A single turn carries every row of the set below to another of its rows. Some are shown first; where does it send the rows asked next?
ziv: [-37   9 -50  22  16   5  23   5  13  19  11 -11 -28  23 -40   8  -4   3
  -2]
mamu: [-12  52 -23  25   5  27  18  18 -27   5 -29 -22   2 -10 -32 -10   7  16
  39]
zeso: [-34  49 -61  14 -34  20  15  28  -4 -18  -6  -8   6   1  16 -10  -1   4
   3]
guzur: [-36  14 -45  33 -13  39 -59   1   0 -38 -30  -5  -5  15 -20  -3 -14  16
  26]
togi: [ 11  -5 -29  38 -36   3  28  -4   2  24 -30  -7 -30  -1 -40 -16 -15  38
  25]
Kol: [-27  -3 -50  37 -11 -29  23 -20  32  17 -43  27  19   2 -33  -6 -27  23
   4]
fuzoz: [-33 -23 -71  25  -5 -27 -31 -22  30  -7 -16   8  -1   4  -5   0   8 -16
  17]
fik: [-39   2 -56  18 -23  14 -19  33  15  20 -42   2 -25  -3  33  -4  -8  13
 -24]
ninib: [ -7  -3 -53  13   3 -10 -17 -11   4 -25 -62  24 -21   3 -28 -14 -24  31
  54]
nafam: [-32   8 -31 -15 -21  16 -15 -10 -22 -18  -8   3 -17  -6 -14  13 -23 -35
  23]
dil: [-22  13 -58  46 -41  25  -2   5 -24   8 -35  22 -10 -11  18 -19 -24  39
  43]
Ranu: [-22  33 -22  23   8   2   8  23 -27  26  -3 -14  -7  12  -2 -33  17  15
 -18]
gevu: [-25   5 -22  44 -19  13  -7  -2 -19   9 -30   0  12 -57 -11 -11 -23  59
  12]
Dasa: [-17  47 -17  24  -5  16 -28  31 -15 -22 -15 -14  10  -4  32  -2 -17  -8
  21]
rini: [-58   9 -47  -5 -26  14 -28  -9   4   4 -31  15 -24 -22 -25  -2  -7 -12
 -21]
viv: [-38   6 -39  62  -7  24 -51   2 -11 -28 -35  -5 -23 -39   3  -4  -9 -11
  16]
davab: [  7   8 -24  11 -41 -11  32  -3  -7 -37 -39  -2   7 -15 -12 -19 -15  36
  19]
Depi: [-36  13 -44  52 -13  19  30   4  -5  -9  -7  -6   2 -17 -39 -11 -58  28
  13]
befaf: [-27  29 -34  28   5 -11  22  20  27  21 -24 -28 -13 -15 -28  32 -16 -18
  -4]
rafu: [-30   9 -28  29   6  -5 -83  -1   4  -3 -20   0  -8 -22  -7  -3 -23   0
  20]
goro: [-17 -20 -14  48 -40  15  -9 -19  -2 -12 -44   5   0 -11 -28  -9 -17  58
   5]
zafav: [-43  -4 -21   8  11  -1  -8  10 -14 -25   1  22 -28  -1 -13  18 -31  12
 -26]
lizat: [  2 -21 -46  28  35 -28 -21 -17  28  11 -32  -1  -4  -6  -1 -37  -6  20
  -8]
gozis: [ 16  21 -23  53  18  -4  27   8   6  27   0   4  -8  18  -8 -23 -12  11
 -10]
libu: [ -1 -19 -35  40  20  -1  -2  -2  -5 -18 -65   5 -19 -35   4 -31  14  38
  26]
vuver: [-27  -9 -28   9  23 -39 -17 -12  -4  30  -1 -11   7   2 -16 -18   9   5
 -13]
sokir: [-24   7 -47  31   8 -16  29  -1   1  46 -25  -9   0 -21  -3  -3  36   4
  19]
Gemi: [-27   9 -33  30 -33  35  -3  -3   2  17 -26  -6  -6  21  -5   3 -11 -49
  12]
bovos: [-25  32 -32  34 -23  -1 -32  -9 -16 -23 -45   8  40 -36 -11  -9  13  10
  33]
Debal: [-44  -3 -39   4   3  29   2  -1  15  -9 -54  -5 -21  17  -3 -10  11 -28
 -17]
dore: [-35  -3 -57  46 -17   5   8  10 -15 -52 -35  29 -12 -27  19 -10 -12  30
  17]
memut: [-35  -3 -31  32  11  19  54  -3 -15  -6 -21   3   6  14   4  -4 -29  39
  13]
mavu: [-20 -16 -54  56  -9   9 -18  11  24   3 -60  17 -36   6 -22  19 -14  36
  32]
sinam: [-38 -21 -22  38  32  -4 -29 -27  -6   4 -39   3   3 -16 -33  11  24  21
  23]
gunu: [ -2   0 -42  19   8  24 -21  21  14  -8 -46 -29 -23  30  -5 -24 -36 -20
  24]
rek: [-25  43 -19  42  17   7  14  32  11  28  -7 -13 -13   9  -4  -8  -6  -9
 -19]
Fodo: [-30  -3 -39  17  41 -38 -20   0  26  10 -17  -2 -19 -13  -5 -14   4 -15
 -11]
tameg: [ 19   4 -23  67  -7 -13  13   2  20  31 -53  10  -5 -10 -31  -4   1  17
  29]
Gunef: [ -9 -10 -64  19  -5 -26  36   6  33  -2 -40 -15   6  -2  -9   7 -33   6
  38]
ber: [-10   2 -18  16   0 -23 -71 -10  -7   3 -27  -4  18  12 -18  -6   1   6
  21]
miva: [ -5   6 -32  17  -3   1 -69  -3   2  -5 -32   4   4 -20   1  -9 -29  52
  11]
zavor: [ -3  42 -18  24 -17   9 -41  26 -29  -8 -31  -5   9  17  11 -24  13   9
  16]
dipos: [  0 -46 -36  27 -20 -14  21 -20   2  -9 -43  -3 -15  -8  11 -15   8  35
  24]
Luta: [-18  -8 -46  38  17 -24 -24   2  22  -6 -42   2 -41 -20 -13  22  10 -28
  18]
Reg: [-42  35 -29  30  -5  26   8  20 -10 -27 -21 -38   8 -34   7   4 -28  -8
   1]
Resan: [-10   8 -41  35 -29 -21 -17  -3   7  -7  -1  15   9  -3 -17 -13 -48 -40
   4]
kunos: [  8  10  -7  20   2 -16  38   3 -10 -10 -26  -8  24 -22 -12  16 -23  28
  33]
muk: [ 15  43 -17  22 -14   5  -5  22 -23 -14  -3   9  10  -1  24   3 -24  32
  15]

dipos moves to togi
ber moves to vuver
fik moves to gunu
Now find these:
gozis moves to muk
Debal moves to Gemi
fuzoz moves to ziv
Dasa moves to rafu
Gunef moves to Depi
sinam moves to sokir
Kol moves to memut
viv moves to Luta
tameg moves to kunos

A single turn carries every row of the set below to another of its rows. Some are shown first; where does it send the rows asked next?
terim: [ 20  -4  17  36 -73  27   7 -46  -6  19   8  45   3  47 -20   0   6 -18
  15 -20  31 -32  44 -81 -33   8  47   8  36 -55 -56  41  15 -14   7]
Zume: [-16 -53   7  31 -63 -10 -13 -52  25  32  36  21   2  30  25  -5 -39   2
  23 -25  20 -20  53 -52  29 -15  68  26  49 -48 -28  45  -7   4 -13]
Fize: [ -2  13 -20  11 -64 -14   8 -59   4  44  29   5 -15  34  -9 -36 -37 -17
 -43 -17  24   1  -9 -42  -8 -38  41 -18  69  -9 -62  47   8  -8 -64]
bod: [-43  12  15   4 -73  16  -8 -56   2  23  26   2 -23  54  -5 -12 -30 -24
 -44 -44   9  23 -12 -50  -9 -28  46   9  51  -1 -41  35 -26  18 -62]
leza: [-19  11  35  26 -44  12  17 -59   5   6  -8  54   7  18   6   5  32  -2
  -4   6   1 -30  21 -81 -23  -4  55  11  13 -36 -78  47  29   4  -1]
Tubaz: [-33   5   9  22 -53   9  30 -62 -27  60   2   8 -30  56  -1  20  -1 -47
 -47 -12  40  -6  28 -68  -4  24  13  -1  20 -10 -28  39 -24  14 -28]
reruk: [-28 -15  12  28 -60   6  34 -59  13  11  22  37 -31  48  10  35 -38   2
  15 -10   7 -59 -32 -20  -2  -1  64   5  40  -6 -53  44  19  43 -69]
tuv: [-42 -43   1  -4 -63  22  28 -48  -2  24  18  39 -15  50  31  32 -23  -8
  -6 -73  11 -10  14 -21  11  -3  33 -26  62 -36 -81  43 -15  12 -55]
fofa: [-47 -49  18   8 -62  19  54 -48 -11  18  28  34  10  33 -34  -6 -49 -53
   2 -33  32 -46  27 -62 -23  10  37  29  17  -6 -66  65  24  -5 -30]
dap: [-13  19   8 -18 -32  -4  36 -54 -10  -5 -13   3  -2  26  16  -4   7  -8
 -22 -22  56 -58   3 -33   8   7  78  17  21 -42 -52  17 -12  42 -30]
pevik: [-26  -6  40  24 -64  23  20 -35  15  -4 -20  43  -5  22  16 -20   8   2
   6  -1  13   3  45 -78 -11  15  55  -3  27 -39 -62  33  27   3   1]
Zut: [-70 -46  32  18 -55  13  18 -75  14  33   9  40  52  34 -15 -14 -23 -21
   1  -6   0 -31  23 -40 -26   0  63  27  25 -32 -55  63  -8   0 -61]
Rovi: [ 14   2 -22   6 -21   5   5 -72 -23 -13  15  -4 -26  29   1 -15 -12 -13
  -7 -15  63 -43  27 -27  -4  -1  47  22  26 -53 -80  31 -20  26 -22]
sufu: [-27  -1  30 -10 -51 -40 -10 -69 -25  56  18  34   3  52  23  -1   5 -36
 -24 -14  19   4   7 -48   7  19  25  -9  24 -28 -16  31 -14  26 -41]
bil: [-28 -11 -18  22 -56 -15  31 -49  30   1  26  30 -42  28 -43  22 -43 -11
   7 -29   6 -50  20 -29  -3 -10  37 -33  34 -31 -50  51  10  11 -72]
gisa: [-13 -20   3  29 -23 -22  -1 -61 -15  53  -2   4 -49  24   6 -26 -29  -1
  11  -8  41  -4  -6 -75   4  30  34 -20  40  -1 -35  40   9  -7 -41]
rorep: [  8 -28 -15  15 -61 -13  44 -54  11  25  27  45  -3  17 -13  23 -43 -23
  26 -29  29 -55  35 -95  10 -25  58  21  61 -11 -32  36 -24  -4 -13]
Lak: [-41 -16  -3  24 -61  59  61 -96   9   6  27  29 -15  52   7  25 -31  -8
  -8 -21   7  -8   5 -34   3  -4  64 -15  52 -17 -66  44 -17  39 -51]
laz: [ -5 -23   1 -23 -14  12  31 -33 -20   1  -1  33  -4  19  15  -6 -29  -8
 -14 -35  75 -55   1 -49   2  14  63   3  55 -41 -55   4  -9  -6 -26]
vefu: [-26 -13   0   5 -12  17  -5 -77   5 -19   2  23  -1  34   8 -23 -24   8
 -19   0  50 -17  31 -29  -7   6  64   6  40 -69 -48  12 -39  13 -42]
vivur: [-47 -15   3  -6  -9   5   7 -45  -9 -27   6  40 -19  33 -11  15 -26 -29
 -29 -13  60 -50  19 -50 -15  -1  40  25  22 -52 -46   1 -14   6 -40]
fisi: [ -7 -52  15  23 -52   4   8 -67  -7  29  24  30   9  24  -1 -28 -44  -2
  21 -11   9 -31  33 -23 -27   9  28  29  31 -12 -99  89 -20   1 -40]
diful: [-15   3   5  11 -47  -9   0 -39   0  26  39  30 -40  32  -6 -13 -59 -13
 -51 -10  19 -12 -24 -45 -17 -29  24   4  53  17 -60  44   6  -7 -59]
nafi: [-57 -29  11  13 -48 -16  40 -81  16   2  30  59   6  30  35  26 -28 -27
 -13   1  11 -19  33 -82  21 -34  51  39  28 -21 -49  35   7  24 -12]
pafo: [-33  -9  25   1 -84 -21  36 -63  -4  14  -6  10   5  39 -12 -10 -10 -23
  22 -43   3 -35  25 -41 -24   8  39  40   4  -3 -78  81 -21  40 -49]
bavuk: [-11 -18   8  26 -33  19   4 -62 -40  51  24  15 -37  22   7   7 -18 -48
   0  30  33 -16  -5 -69  -1  14  23  14  41  18 -43  27 -16  18 -30]
fof: [-23  18  17  12 -63  21  16 -50  -6  30  44  -3 -35  43  -6  -8 -37 -25
 -58 -28  21 -10 -29 -46  -3 -22  50  16  36  20 -50  49  12  21 -42]
somab: [-24 -34  14  -8 -75  -9  77 -55   5  31 -17  29  30  21   1 -40 -37 -10
  18 -36  25 -26  22 -54 -11  18  58  -3  48  -6 -72  66   4   1 -45]
Kiru: [-26   2   6  -5 -65   4  -4 -42  -3  58  22  13   7  36   2 -11 -17 -25
 -45 -42  14  -6 -28 -46  -6 -36  57  -7  74  -7 -46  32 -13  -8 -68]
Maso: [-12 -13 -16  50 -52 -33  26 -83  11  32   9  26 -24  53  22  35 -20   7
   2 -26  27 -53  32 -73   0 -27  42  49  26 -28 -66  69  -6  12 -16]
lalo: [  1   9  22  18 -64 -14   9 -54  -9  -4  -8  70  -5  46  -5   9  15 -17
  21 -17  17 -28  22 -93 -40  -3  32  16  25 -42 -70  36  21  -1  -8]
kovo: [ 16 -15  43  17 -72  33  -1 -17  -1  15  -2  50   3  18  11  -8   7  -2
  22  -8  13 -21  39 -67 -18  16  53   6  45 -32 -60  32  -6  -1   6]
kisaf: [ -9 -29 -18  -3 -62   6  16 -55  -1  28  59  22   1  18  -8  15 -13 -40
   8 -37   3 -40  18  -6  21 -25  47 -32  49 -44 -74  50  15  20 -49]
Malon: [-13  -1  15   1 -14 -16   9 -83  -7  60  25  25   6   7 -18 -20  -4 -17
 -21  -7  16  -9   3 -70  11  17  54 -42  32 -17 -14  41 -10  -6 -35]
Kigob: [-29 -16  19   5 -55  -9  48 -48  30  28   5  19  -3   5  31  14 -11  14
 -17 -46   4 -26  52 -67  38 -12  67  10  28 -14 -48  59 -29  18  -2]

Tubaz moves to sufu
fof moves to bod
pevik moves to kovo
Now find these:
tuv moves to kisaf
Zut moves to somab
laz moves to Rovi
nafi moves to Kigob

A single turn carries every row of the set below to another of its rows. Some are shown first; where does it send the rows asked next?
kud: [-64  17 -22   0  25   9  10   8 -17  19  -1  -5  31  26   8 -23  38]
dusif: [-17  21 -29  40   3  12  16  19  25   0  37 -30  29  26  -9 -20  21]
fudor: [-32  13 -41  12  -1   4  -6  10 -34  21  30   5  37  11 -19 -43 -41]
berig: [-27  36  14  40   0 -15  36 -10 -17 -37  22  27   5  -4  -7   2   5]
genon: [-20  37  18  14   5 -12  24 -17 -47  15  22   8  34  35  11 -15  15]
zeki: [-80  21  -5  -9  10  10 -23 -14  12  13   8  51  18  -3  -9 -28   8]
vugup: [-28  15 -45  22  11  -6 -16  18 -22  17  55  14  32  13 -14 -27 -36]
Tad: [-64  16 -39  12  -9 -22  12 -13 -10  58  16  34  25   3 -41 -50  24]
pupaf: [-40   1 -18  24   5  11   5 -55   6  10  25  58  32  26  -9 -12  -1]
vurik: [ -4  33  24  42 -25 -20  22 -11  11  46  31  35  23  21 -22 -42  20]
mokos: [-24  47  -9  -6  10 -14 -10  25   5  33  27  26 -17 -18 -12 -42 -20]
vebe: [-51   9 -18  48 -27 -18   9  30   8 -12   7  29  16 -20 -39 -17  -7]
Rofub: [-50  15 -46  16  -4 -28  34 -21  -4  50  29  37   6   4 -44 -44  22]
rebi: [-19  19 -44  24   8 -11 -28  12 -21  23  32  18  34  15  -2 -25 -35]
Kigap: [-21  22 -39  36   8  21  27  -8  24 -11  24 -29  23  23  -7 -17   2]
Fop: [-74  14   3 -12  13   6 -21  12  12  27  11  48  10   3  -6 -17   7]
pubi: [ -4  30 -24  41   1  -4  18  -3  30 -13  41 -28  20  17  -8 -15   7]
punu: [-38  55  -7  -9   1 -12 -14  14  -3  26  29  18   0 -18 -16 -49 -36]
totu: [-63  20  -7  38 -25 -13   3  40  24  10  18  10  21 -17 -44 -31  -9]
musok: [-42   8 -43  18   5  -9 -17   4 -38   9  42   8  50  17 -15 -25 -21]
vomi: [-58  16 -37   9 -17  -5  35 -21   4  49   7  29   9  -1 -49 -51  20]
Subo: [-27  48 -18   6   3 -22  44  -9  14   5  28  11 -34 -19 -27 -18  15]
sir: [-12  33 -37  46  -4   3  18  11  20   4  14 -31  25  22  -8 -16  28]
loz: [-40  57 -19   6  -1 -24  45 -23  17  10  16   6 -22 -19 -28 -42  13]
Zurev: [-50  21   4  46 -29  10  13  29  20  -7  13  18  20 -14 -40 -27 -22]
Mus: [-29  54 -15  -1   1 -25  42  -6  12   1  20   5 -31 -13 -35 -27  12]
duzap: [-48  14 -56   2 -10 -30  24 -21   0  52  18  22   3   6 -42 -29  17]
Kib: [-38   5 -20  30  11   5  -2 -40  24  18  40  58  26  29  -9  -7  24]
Mitol: [-28  50  -7 -11  11 -19 -13  21   1  27  19  32 -14 -12 -18 -48 -24]
Lavad: [-16  44  24  13   0 -11  14 -34 -31   9  18  10  37  30  14 -36   9]
guzit: [-17  47  21  11   4 -10  16 -19 -40   6  20   7  34  40   6 -16  10]
Galug: [  1  41  21  34 -39 -26  15 -10   2  45  25  28  20  17 -26 -26   6]
nup: [-55   7  -8  49 -24 -15  20  38   6  -9  26  17  22 -11 -42 -23 -10]
bora: [  4  48  16  37 -20  -1  24 -27  20  45  25  24  16  20 -17 -42   1]
ritel: [-31  42  18  34  -2 -14  33 -13  -9 -42  13  28   3   0 -14  -4  10]
sazov: [-43  37  20  33 -10 -13  31 -15   1 -44  18  14  12  -6 -10  -8  -5]
Zakuv: [ -5  44  19  42 -22 -24  14 -14  38  39  29  31  10   6 -22 -41  11]
tabul: [-59  25 -27 -10  17  14   6  -7 -10   5   7 -22  34  24   5 -32  29]
tulap: [-79  18  -3 -16  17   3 -21   6  11  16   6  45  11   9 -12 -17   2]
pir: [-27   8 -25  32   9  -7   5 -57   5   1  38  42  33  28  -6  -7  22]
pamin: [-59  29 -25  -4  29   7   7  -2 -16  13  -3  -5  29  34   6 -26  36]
suk: [-41   7 -15  28  -1   2  -6 -40  26  13  26  47  30  32  -7  14  19]

Kigap moves to pupaf
Lavad moves to tabul
Tad moves to totu
Now find these:
vebe moves to Galug
tulap moves to Mitol
genon moves to kud
dusif moves to Kib

